Here is a table of points, one per row:
[  3  -2 -25  45  51  42  -9 -54  38   2  45 -32  -7  13  43  -3  -4 -12
 -19 -35 -33   3  20  17  31  63 -46 -18 -14 -50 -12  44  28 -34  -5 -40
  38  16 -14  -5 -31 -40 -45  -7 -22  46  42  30]
[-11  34 -18 -39  33 -20 -15  38  38 -36 -46  43  36 -42   7  -7  32 -28
 -19 -14 -26  16   0   2 -44 -13 -38  51 -54  44  33   6 -22  50  29 -40
  22  59  -7 -78  36  21 -21  26   7   0 -16  12]
[-32  33  76 -39 -66  -9  33 -27 -22 -62 -58   2 -44   0   4  16   6  25
 -23 -20 -32 -22  20  26  11  17  11 -43 -11  55  27  51 -25   6 -27   2
 -12 -20 -63  -4 -70 -12   6  29  14  15  -6  -7]
[-52 -32  75 -27 -12  29 -19  40 -33  39 -31   3  14  22 -33  -6  29  -6
  17 -28  -9   2  20 -36  19 -42 -60  15  24   6 -34  40 -10 -51 -14  -4
   4  54   8  62  66 -57 -13   2   7   3   4   2]
[ -9  32   0 -21   6  45  -1  50  44  29 -48 -15  13 -74  57  10 -23  27
  43 -44   8 -57 -17  52   2 -12  39   2  41 -13  26   8  36  18   1  31
 -66  39  13   3  -9  -4  19 -51 -19 -17  11   2]
[-10  28   3   9  47  44 -18  -5 -50   8  16  11 -43  77  24  60 -18  -9
 -27 -41  16 -27   1   9 -46   4 -18  34  32  41 -38 -73  20  34   9  58
   2 -13 -14   9  -5   6  13  31 -61  23  18 -48]
[-46  74 -12  17  23 -64  12 -11 -34  -7   2   3 -14 -52   3   9   5  37
   8  -1 -14  -9 -60 -52  51  38   4  57   0 -38 -18   7  29 -14 -12   5
  28  22  41  22  16 -34  28  -3   1   9 -86 -14]
[-31  25 -56  35 -48  14 -10  59 -64 -30  23  24  29  13 -13  40 -35 -17
  23   5  34  11 -49  12  -2  49  12 -42 -60  -2   3  -6 -13 -32 -27 -28
 -14  30  19  -9   6  22  13 -11  25 -30  91   4]
[-74 -41   5 -12 -27 -42 -24   4 -19   1  27  19 -11 -69  38 -22  11  19
  -8   5  32  61  74  60 -41  -2  33  -4 -55 -33 -69 -26   4 -29  34   2
  -6  21 -14   2   8  16   3  34 -40   3 -44 -24]
[ 25  41 -62  26 -39 -15  -3  -9  -9  33 -29  -7 -43  26  16  10   5  40
  30   3  91  -3 -20  -1  20 -43  -8 -13 -59  12  13   9  24   2  86 -17
  29  20 -40  41  -4   3 -43  -9  15 -44   4   9]
[  2 -30  10  40  35 -28 -26 -37  -6 -50 -51  39  57 -11   5   9 -30 -54
  14 -36  34  22 -14 -16  23  -4 -13 -46  73   9  -2  27  -1 -16  65   4
   0 -22  -8   6   8  45  76  28  26  16 -13  51]
[ 10  28  -8   2  -5  20 -27  20  -4  36 -15   6  24  46  -6  11 -19  14
  22 -46 -23   2  59 -14 -32  23  96  13   0  -5   9  -9 -71  32  -7 -13
  74 -23  32   4 -27 -34   9  15  44 -50 -46  50]
[ 26 -38 -28   3   8  10 -18  32   4 -21 -16 -90   0  47 -62  15  47  -2
   0 -18  -4  27 -18   8  23  14  45  49  -3 -10  19 -15  16 -41 -17  -2
 -75 -34 -22 -41  18  30 -34  60  21  10 -23  13]
[-27 -34  11  32 -21  35  62 -13 -16  -7   8 -45 -10   8   4  -5 -42 -13
  -3  87 -50  14  -2  25 -27  -5 -23  12  18 -17  10 -51   7  85  18 -57
  -3 -28 -37  42  49   3 -12 -10 -26  55 -19  76]
[  3 -46  11  63  24 -27   9  34  72  23  28   6 -47  30  23 -39   6  -8
 -21  13 -16 -40  -5  64  49 -28   6 -16 -37  53  14  10  11 -12 -23  46
  27 -18  35  -3  26 -32  74   5  46  14   3  -4]
[ -5 -18  28  -3 -34 -56 -53 -20  13  11  -8 -19  41 -29 -73  56  27  -7
 -23  20  22 -28  55  60  51 -29 -38 -19  22 -67   2 -30 -16  23  -1 -17
  19  11   5 -47   7  10  20 -63 -13 -39  11 -22]
[-34 -66 -32  -2 -47 -29   9  -6  -3  11   0   9  15  46  10 -62 -18  33
 -49  14 -36 -33 -48 -64 -49   6  10 -10  28 -22  29   3 -19 -12  58  -6
 -31  23   3 -44 -33 -36   4 -36 -48   6  17 -40]
[ 39  63  27  -1   8  21  13  24  30  17  64  -1  37 -69 -60 -16  11 -39
  13  29  -5 -27  10 -30  -9 -11   2  12 -23  39 -17  20 -70 -59  56  -9
  -3 -67 -28  -9 -12  -8  13   1 -62  25   9 -23]
[ 50  12 -39 -35  19 -17 -32   2  -9  36 -23  17 -38 -11  29  38  17 -24
 -16  58  -3  40  -3 -13 -41 -34  25  25  33 -41 -41  44 -10  28 -23  38
 -27 -21   3   7 -10 -42  29 -33  63  66  54  21]
[ 60   8 -34  -8 -24 -24  73 -23  64 -16 -23  14  13  -1   5  13 -26  -4
 -26 -37 -54  45  13 -17  16 -29 -11  30  14 -14   8 -61   5 -43 -61  -8
   7 -11   1  47 -19   3  10  41 -21 -67  43 -39]
[ -2 -26   1   4  41  12  19 -34  15 -25  14 -15   1  13 -50 -28  -1  39
  64  23  25  43  -1 -28  -3   1  27 -13  25  84   7 -38   4 -20 -69  54
  23  43 -18 -21 -32  11 -73 -63  -5  37  10  39]
[ 29 -56  22 -75  23 -10  52   5 -19  -9  34  37 -54 -29 -18  -5  46  32
  20 -41  18   8 -16 -43  12  49  23 -24 -39 -28  34   3   8  40   6   9
  19 -48 -23  -9  61  10   0 -24  -6 -34  28 -17]
[ 34 -10   3  11  64  30 -24 -50 -68  14  13  12  11 -18  23   1 -43  21
  -8  59 -17 -23  23  -2   4 -60 -11 -31  12  19  65  25  46 -11 -61 -41
 -14 -31  49  -7  10  10 -27  23 -10  -8 -33 -52]
[ 46  -2   5  11 -27   1  -9  -5  47 -28  58  -9 -22  26  10 -36  14 -43
 -13   9  80 -19 -17   9 -70  55 -49  -1  54  13 -37  20  11  13 -38 -31
 -35  -7  57  27 -20   8 -34   8  -2 -52 -42   0]
[  6  23  40 -37 -35  38   5 -15  -8  30  14 -11  44  38  12 -58   4 -22
   1  36 -38  -7 -23 -27  52  -6 -19 -20 -20 -35 -29  -9   6  43  21  63
  -6   8  22   6 -38 102 -12   8  66  13 -17 -19]
There is one direction along which these points spread out most. Take the direction at right angles to it along which they spread out most. Go by this last direction. How far along it is each point below, from 0 to 99? The average is 50, and the first point in the table lies past the average. One standard deviation of the points above along it is 16.
[-32  33  76 -39 -66  -9  33 -27 -22 -62 -58   2 -44   0   4  16   6  25
 -23 -20 -32 -22  20  26  11  17  11 -43 -11  55  27  51 -25   6 -27   2
 -12 -20 -63  -4 -70 -12   6  29  14  15  -6  -7] 45
[ -9  32   0 -21   6  45  -1  50  44  29 -48 -15  13 -74  57  10 -23  27
  43 -44   8 -57 -17  52   2 -12  39   2  41 -13  26   8  36  18   1  31
 -66  39  13   3  -9  -4  19 -51 -19 -17  11   2] 50
[ -5 -18  28  -3 -34 -56 -53 -20  13  11  -8 -19  41 -29 -73  56  27  -7
 -23  20  22 -28  55  60  51 -29 -38 -19  22 -67   2 -30 -16  23  -1 -17
  19  11   5 -47   7  10  20 -63 -13 -39  11 -22] 72
[ 26 -38 -28   3   8  10 -18  32   4 -21 -16 -90   0  47 -62  15  47  -2
   0 -18  -4  27 -18   8  23  14  45  49  -3 -10  19 -15  16 -41 -17  -2
 -75 -34 -22 -41  18  30 -34  60  21  10 -23  13] 31
[ 60   8 -34  -8 -24 -24  73 -23  64 -16 -23  14  13  -1   5  13 -26  -4
 -26 -37 -54  45  13 -17  16 -29 -11  30  14 -14   8 -61   5 -43 -61  -8
   7 -11   1  47 -19   3  10  41 -21 -67  43 -39] 31
[-27 -34  11  32 -21  35  62 -13 -16  -7   8 -45 -10   8   4  -5 -42 -13
  -3  87 -50  14  -2  25 -27  -5 -23  12  18 -17  10 -51   7  85  18 -57
  -3 -28 -37  42  49   3 -12 -10 -26  55 -19  76] 79
[-10  28   3   9  47  44 -18  -5 -50   8  16  11 -43  77  24  60 -18  -9
 -27 -41  16 -27   1   9 -46   4 -18  34  32  41 -38 -73  20  34   9  58
   2 -13 -14   9  -5   6  13  31 -61  23  18 -48] 46
[  6  23  40 -37 -35  38   5 -15  -8  30  14 -11  44  38  12 -58   4 -22
   1  36 -38  -7 -23 -27  52  -6 -19 -20 -20 -35 -29  -9   6  43  21  63
  -6   8  22   6 -38 102 -12   8  66  13 -17 -19] 61
[-11  34 -18 -39  33 -20 -15  38  38 -36 -46  43  36 -42   7  -7  32 -28
 -19 -14 -26  16   0   2 -44 -13 -38  51 -54  44  33   6 -22  50  29 -40
  22  59  -7 -78  36  21 -21  26   7   0 -16  12] 49
